Here are some numbered points:
[-21  15  -5  38 -69 -24  -1 -31 -13  -4 -24  10 -26   1 -24  -6  28 -17
 -44   7 -75  -6 -41  22  14  76  -1 -28  33   4] 0
[ 40  15  21   3  26  -9   0  43 -51 -54 -30  73  59  39 -13 -44 -37  -9
  18  15 -55  29 -10 -20   7  47 -25  94   0  -9] 1
[  5  16 -22 -60  18  -4 -19   8  32   2  -7 -13   1  40  15  15 -22 -12
   8  -7  22  35  58  24   4 -47  15   4 -24   5] 2
[-15 -59 -15 -35 -28 -18  24 -36  22 -46  52  51  31 -44  18 -34  39  25
  24  39 -12 -36   3  37  64  -2  70 -61 -17  10] 3
[-16 -40  31  62   4  11   6 -72  68  37 -63   5  -4   9 -36  -5 -73  12
 -15 -23  -3 -47 -40 -34   0  31 -42 -45 -12 -26] 4
[ 53 -23 -16 -33 -21  30  26  24 -18 -27  33 -77  62  65  35 -10 -64  -2
  40  49  38  47  26 -20 -87 -25 -28  38   2 -51] 5
[ 41  -8  40 -18  32 -13 -39 -43  17  21  22  -8  -9 -48 -27  -7  41  -3
 -22  33   5  17  14 -19  10  35  27  82 -10 -23] 6
[  9  26  -2 -25   3  19  -3 -20 -71  -5  -1  54 -18 -24  24  34  16  19
  17 -42 -20 -16 -49 -24  12  32  17  44  38   4] 7
[-50 -21  -1 -70 -21  31  11  18  10 -39  43  -5 -27 -16 -34  -8  15  37
   0  -5  -1  24  37  17  28  -5  27   9  15  -9] 8
[ 18  22 -16  45  13  26 -26  53 -53   1 -32   9 -11  25 -11 -15  34  41
   3 -40  -2  -7 -32  -6  26  30 -30  50   7  18] 9
New points follow, each followed by the number of its nearest point above.
[ 30 -13 -52 -14  16 -35  17  57  65  49 -19  47  42   7  15 -15 -27 -17
  36  15  34   7  22  41 -49 -55 -29 -33 -49   7] 2
[  0 -21 -10  12   6 -33 -26  16  62  18  12  10  39 -12   9 -29  -9 -13
 -39  59 -46  27  36  58 -28  -8  14 -22 -34  -6] 2
[-23   5  14  62 -34  23  17  59   5 -25  43 -60   2   0   0 -58  -5   6
 -22  46 -22  25  68  28  -3 -23   0  60   4   6] 8
[-14  31  20  22  33   4  -8  20 -31 -34  12  35 -12 -23 -65 -20  14   6
   5  65 -21  11  63  34 -24 -39  -1  31  -3  -9] 8
[ 56 -38  13 -33  12 -58 -37 -37  41 -36 -50  47  32 -28  31  -7 -62 -29
  16  53  -6   0 -28  57  -3  13  34 -13 -64 -25] 2
[  9   4 -14 -15  -8  -1 -18  10  36  -6  -7 -37 -29  20  20  13  12 -47
   2 -11  36  57  51  43  25 -17  24  -5 -25  -6] 2
[ -4   3   2 -15   0   8 -29  19  52   0   9   7  -6  24  -8   0 -29 -30
 -33 -17  26   0  23 -13   4 -12 -46 -61 -10 -33] 2
[ 75  30  52  49   0 -32 -68   8   3  -7  -7  -8  35  -4  20  -7  19 -70
 -47   1  11 -22  -3 -40  45  58   2   6 -12 -62] 6
[ 30  18  32  47  31   1 -21  -5  24 108  19 -28  33 -56  24  -5  51   7
 -13  16  40 -13  11  21  -7  -6  24 -16   6  18] 6
[-50   4  34 -34  -2  21  -6 -26  44   1  -8  10 -72 -12 -42  -2  24   6
 -34 -34  12  16  23 -23  30 -42 -22 -54  -8 -51] 8
[-41  -2 -64 -31 -35  46  42  -4 -13  20  22  -5 -39  45  10  37  -9   7
 -20 -82 -17 -30 -66 -14  17  37   1 -16  62  15] 7
[ 18  18 -49 -23   0  46   9 -67  46  98 -40 -44 -11  37 -10  38 -74 -31
 -32 -61  43  39 -36 -60 -49   7 -37 -24  24 -23] 4
[ 14  28  17  23  13  -6   1  23  10  81  -4 -27  48 -25  22 -26  43 -20
 -49  32  45 -34  20  -8 -45   8  32   7   1  26] 6
[ 20  -1   4 -17  18   3 -24  47  32 -20  15  -2 -15  44 -40  -9 -70 -19
  -2   2  21   3  -1  -8 -12 -41 -52 -58 -24 -56] 2
[ 16  39  72  87 -64 -12 -58  23 -18  37 -22 -55  -8 -19  29 -22  -7 -12
 -45 -32  22 -29 -55 -31  27   2 -44 -17 -23  19] 9
[ 21   1 -19  -1 -11  11  -6  22  43  -9 -24  72   8  50 -28 -21 -27  -4
 -34 -30 -38  31  15 -36  11 -32 -17   2 -50 -28] 2
